500 stands for zero in the data rows.
Some points, each followed by its number:
458 409 494 510 514 587 548 528 547 543 465 326 511 280 384 597 524 501 626 491 341 538 295 388 335 519 320 577 448 567 606 573 525 573 686 607 685 499 602 352 438 220 449 401 425 343 532 419 0
230 431 453 502 418 491 440 364 352 448 684 515 590 585 629 585 417 420 470 575 517 681 636 771 611 709 643 692 513 566 413 662 397 399 427 379 476 565 456 582 555 638 596 579 535 571 584 617 1
376 348 317 394 464 482 674 618 553 539 610 524 686 626 637 406 614 315 507 418 367 555 366 544 597 732 726 590 604 569 510 332 476 520 510 469 499 651 318 524 503 383 388 546 511 487 443 530 2
381 545 646 450 469 543 428 393 452 564 524 370 367 334 341 278 390 553 401 515 654 509 510 387 362 180 109 326 448 526 521 598 635 643 567 567 589 580 543 438 486 474 517 392 448 468 435 627 3
478 537 502 494 574 309 218 337 459 403 451 503 511 364 438 424 417 372 222 255 233 474 574 627 602 470 576 643 829 783 648 558 425 340 299 363 462 575 658 610 732 817 792 592 521 304 465 446 4
421 384 323 351 315 427 599 608 616 657 549 671 652 717 645 608 404 537 461 537 386 524 389 593 691 642 620 647 621 564 647 428 579 420 340 534 417 527 495 624 473 523 368 615 384 359 584 544 5
438 359 510 679 403 525 485 379 646 568 505 323 321 321 380 575 544 621 557 493 279 406 438 631 468 364 423 365 590 630 462 519 525 373 681 556 660 598 565 546 499 423 416 533 244 527 461 557 6
505 638 610 451 618 437 290 459 463 444 456 378 595 476 543 591 413 518 676 532 539 659 396 468 581 468 378 412 376 288 469 538 427 608 544 532 462 412 416 473 347 468 537 476 506 483 525 673 7
758 741 732 667 927 678 661 457 405 154 000 106 234 281 468 544 655 891 847 915 771 661 699 769 854 999 914 655 312 102 000 115 234 309 365 451 233 285 336 287 211 367 349 226 530 262 321 162 8
438 324 329 347 292 419 616 504 658 640 725 716 585 675 575 524 445 424 467 410 484 513 379 623 675 663 577 619 630 617 369 401 436 433 406 424 429 407 475 278 486 514 570 714 624 598 391 477 9
583 535 485 622 635 481 563 540 549 650 555 434 441 371 410 495 552 647 598 620 619 679 607 622 431 401 413 319 168 369 459 363 494 365 485 543 521 210 345 273 451 461 350 417 456 505 336 541 10
412 335 501 438 558 640 563 489 575 539 375 336 199 435 301 424 614 529 444 462 463 358 369 526 527 561 723 638 728 648 692 527 712 640 542 795 645 610 375 362 653 394 445 379 576 409 538 462 11
507 500 466 549 572 467 605 358 425 382 418 541 562 660 651 542 503 451 620 539 549 506 535 554 503 611 484 431 459 432 576 323 423 347 546 306 386 521 453 536 448 447 477 431 447 461 433 512 12
472 308 428 473 625 712 652 514 497 650 434 555 387 525 540 486 769 717 533 445 345 370 395 430 424 613 538 434 598 566 325 442 519 496 534 614 563 463 525 355 186 261 289 366 525 452 593 546 13
636 426 479 496 421 325 336 485 515 608 477 623 628 675 584 502 436 458 357 394 426 506 623 517 566 547 681 764 613 647 609 623 502 517 405 618 442 543 760 609 577 610 605 685 476 499 449 587 14
298 491 574 596 631 544 459 660 696 497 371 379 310 241 374 530 444 579 677 580 731 646 668 552 663 387 334 173 298 382 334 504 507 533 414 505 421 308 446 488 429 438 543 455 437 300 468 519 15
304 421 321 260 525 489 522 618 834 657 667 660 546 582 388 407 407 346 317 384 611 435 516 542 350 349 565 485 458 477 532 551 695 719 650 622 573 358 562 516 637 692 727 861 642 772 669 485 16
442 523 607 619 566 509 533 522 429 452 433 545 522 348 556 594 517 514 683 577 522 621 594 530 320 427 482 359 358 357 381 459 527 401 460 300 516 452 442 598 503 355 404 258 421 537 540 533 17
New points follow, each followed by the numbers of its three nearest points above, looking only along the 8 directions in which the numbered points spread most, smallest number first.
614 599 335 277 433 342 343 293 427 442 560 575 660 619 465 494 448 454 541 232 272 251 274 393 478 637 544 626 641 676 530 713 619 643 556 584 373 601 544 645 683 795 632 679 773 663 613 375 4 9 14
497 453 588 572 482 618 560 480 415 419 478 521 574 505 721 672 480 516 503 531 647 523 476 412 680 593 575 539 353 363 407 369 327 335 404 447 301 500 467 527 516 391 453 404 418 521 347 611 7 12 17
488 503 419 694 441 525 431 584 537 419 491 425 487 473 443 386 533 509 381 463 476 485 406 343 484 340 483 571 615 515 599 710 487 813 539 729 637 650 621 548 520 370 373 467 342 537 516 486 0 3 11
500 598 569 592 593 456 556 483 493 605 520 474 273 426 468 463 474 474 503 457 417 441 366 575 359 302 468 527 492 522 481 602 520 581 628 734 616 607 525 509 651 514 550 583 580 464 516 525 0 3 6
414 426 565 587 463 545 494 431 514 364 427 448 420 275 401 271 274 285 494 435 440 546 526 418 452 523 315 232 358 439 573 592 607 600 738 520 446 621 504 584 613 508 422 524 541 462 379 383 0 3 7
541 682 715 568 487 625 419 351 403 420 221 387 284 227 540 287 516 551 556 678 642 660 795 447 436 331 396 347 352 385 434 486 532 574 630 597 374 445 490 541 514 529 547 663 527 537 575 543 3 7 15
539 591 477 446 341 389 517 519 372 500 579 557 526 528 444 522 508 570 609 548 647 618 394 309 420 388 240 402 205 343 537 550 535 538 545 591 438 402 572 466 432 390 493 446 380 445 424 481 7 10 17
493 401 417 552 571 413 356 350 473 450 555 463 424 608 492 605 484 638 492 304 273 234 395 484 360 527 477 700 640 672 671 531 512 638 741 565 746 552 431 448 595 653 592 569 635 453 373 506 0 11 14
386 557 365 324 530 504 554 610 506 512 454 325 519 668 587 698 528 594 472 423 548 441 378 341 604 344 722 649 595 501 636 499 565 461 501 477 603 453 525 571 489 310 392 482 475 671 595 642 0 2 12
474 287 278 308 504 594 463 496 438 641 530 518 546 510 691 474 622 602 431 308 389 388 401 430 656 579 511 662 746 752 559 543 363 474 580 704 515 483 481 406 369 385 387 583 457 518 476 564 2 5 13
312 394 314 520 575 552 486 505 584 501 563 710 704 608 608 451 370 443 311 524 402 594 684 530 746 599 530 590 635 536 553 503 377 466 325 284 528 457 503 586 690 760 803 631 690 484 415 549 1 9 14
557 262 527 477 489 388 558 451 367 478 461 377 477 496 620 503 623 540 511 565 424 401 295 393 452 510 633 628 720 633 685 698 552 679 595 608 744 713 485 557 373 364 358 366 546 497 604 690 0 11 13
499 212 556 398 680 661 433 522 509 520 365 390 282 397 471 621 552 585 429 415 366 344 456 395 483 508 475 619 559 480 562 616 699 823 700 682 588 463 400 391 385 343 367 415 622 557 561 526 0 11 13
484 398 461 307 382 470 610 500 439 413 523 379 409 352 321 648 657 696 540 527 547 560 416 539 538 571 594 678 507 524 249 368 395 452 342 464 451 585 283 412 373 547 642 686 602 480 558 569 1 2 12
441 407 505 450 684 576 665 745 596 628 601 731 502 515 582 307 223 295 515 677 751 781 887 660 517 438 259 285 462 414 400 500 528 338 367 257 353 463 402 599 756 505 668 608 555 654 670 515 1 10 17
566 484 560 619 542 520 553 566 570 358 479 463 591 610 623 644 701 471 535 413 436 400 399 470 467 599 546 750 718 566 420 343 380 579 463 458 658 627 442 522 357 525 363 494 310 508 556 657 2 12 13
